In the data rows, the value 128 means zero.
Here are some numbered points:
[100  71 147 148 100 101  89  87  93 147 160  95 140 158 109  91 134 162 101 170 121 125 204  89 162] 0
[100 156 147  49 100 187  89 167  68 116  78  95 106  97 109  91 149 162 101 170  90  68 107 170  96] 1
[100 156  45 148 100 101  89  87 128 117 160  95 111 164 109  91  97  81 101  89 140 135 204  89 128] 2
[185 156 147 148 100 101  89 167 105 125  78  95  70 128 109  91 155 162 101  89 142 105 107 170  95] 3
[100 156 147 148 100 187  89 167 104  93  78  95  98  86 109  91 137 162 101  89 121  68 107 170  75] 4
[100 156 147 148 100 187  89  87  69  94  78  95  97 134 109  91 197 162 187  89 124  74 107 170  71] 5
[185  71 147 148 100 101 170  87 141 174 160 176 119  79 109  91  79 162 101  89 105 100 107  89 152] 6
[100  71 147 148 100 101  89 167  85 161 160 176  95  86 109  91  80 162 101  89  96 179 107  89 116] 7
[185 156 147 148 185 101 170  87 172 224 160 176 203 138 109 172  68  81 101  89 112 150 107  89 126] 8
[100 156 147 148 100 101 170  87 170  82 160 176 148 205 109 172 102  81 187 170 190 159 107  89 177] 9
[100 156  45 148 100 101  89 167  94  77 160 176 128 109 109  91 120  81 101 170 122 119 204  89 214] 10
[100 156 147 148 100 101  89  87 183  84 160 176 152 168 109 172 103  81 187 170 185 187 204  89 150] 11
[100 156 147  49 100 187  89  87  92 146  78  95 103 113 211  91 187 162 101 170 119 100 107 170 113] 12
[100 156 147  49 100 101  89  87  63 151  78  95  44 110 109  91 148 162 101  89 141 159 107 170 119] 13
[185 156 147 148 185 101 170 167 100 174 160 176  97  54 211  91  86 162 187  89  78 189 107 170  79] 14
[185 156 147 148 185 101 170 167 140 205 160 176 141  60 109  91  81 162 101  89  68 115 107 170 145] 15
Which five points above are nearest to each new point? Their numbers follow each, nearest first.
[100 156 147  49 100 101  89 167 109  96  78  95 113 145 211 172 210 162 101 170 143 107 204 170 115] 12 1 3 13 4
[100 156 147 148 185 101 170  87 182  53 160 176 160 145 211 172  88  81 187 170 159 213 107  89 145] 9 11 8 14 2
[100  71 147 148 100 101  89 167 104 209  78  95 131 122 109 172 159  81 101 170 195 160 204  89 191] 0 10 11 2 7
[100  71 147 148 100 101  89  87 161  86 160 176 119 114 109 172 159  81 187 170 113 103 204 170 150] 11 0 9 10 2
[100 156 147  49 185 187  89  87 104  64  78  95  72  86 109  91 157 162 101 170 125  74 107 170  78] 1 12 4 5 13
[100 156 147  49 185 187  89 167  73 116 160  95  79 149 109 172 176 162 101 170 105  52 107 170 122] 1 12 4 5 3
[185  71  45 148 100 187 170 167 155 149  78  95  85 109 109  91 176 162 101 170 112 127 107 170  96] 3 4 1 12 6
[100 156 147 148 100 101  89 167  84 137  78  95  92 172 109  91 132 162 101  89 117 160 107  89 143] 3 13 7 4 0
[185 156 147 148 185 101 170  87 166 152 160 176 192 124 109 172 101 162 101  89 109 192 107  89 102] 8 15 6 14 7
[100 156 147 148 100 187  89 167 119 128  78 176 113 116 109  91 152 162 101  89 124  67 107 170 104] 4 3 1 5 12
[100  71 147 148 100 187  89  87 147 144  78 176 138 142 109  91 132  81 101 170 118 111 107  89 109] 0 7 6 4 12
[100  71 147 148 185 101 170 167 143 159 160 176 175  89 109 172  76 162 187  89 109 108 107 170 130] 15 6 7 14 8
[100 156 147  49 100 187  89  87  57 106  78  95  83  71 109  91 124 162 101 170 122 103 107 170 118] 1 12 13 4 5
[100  71 147 148 100 187  89 167 152 158 160  95 116 169 109 172 134  81 187 170 101 149 107  89 119] 0 9 11 7 2
[185 156 147 148 185 101 170 167  93 144 160 176 145 130 109 172  90 162 101 170 104 123 107  89  92] 15 8 6 7 14
[185 156 147 148 185 101 170 167 181  57 160  95 205 205 211 172  69  81 187 170 140 169 107  89 230] 9 11 8 10 2
[100 156 147  49 100 101  89 167  93 105  78 176 114  68 211  91 159 162 101  89 133  89 107 170 137] 12 1 13 4 3
[100  71 147 148 100 187  89  87 134 136  78  95 122 119 109 172 116  81 101 170 114 155 107  89 144] 0 7 4 12 2
[100 156  45 148 185 101 170  87 159  49 160 176 199 179 211 172  75  81 187 170 215 170 107  89 169] 9 11 2 10 8
[185 156 147 148 185 101 170 167 117 195 160 176 124 130 109  91 104 162 101  89  88 112 107  89  88] 15 6 8 14 7
[100 156  45 148 185 101 170  87 208  48 160  95 208 225 109 172  64 162 187 170 172 160 107 170 191] 9 11 2 8 0
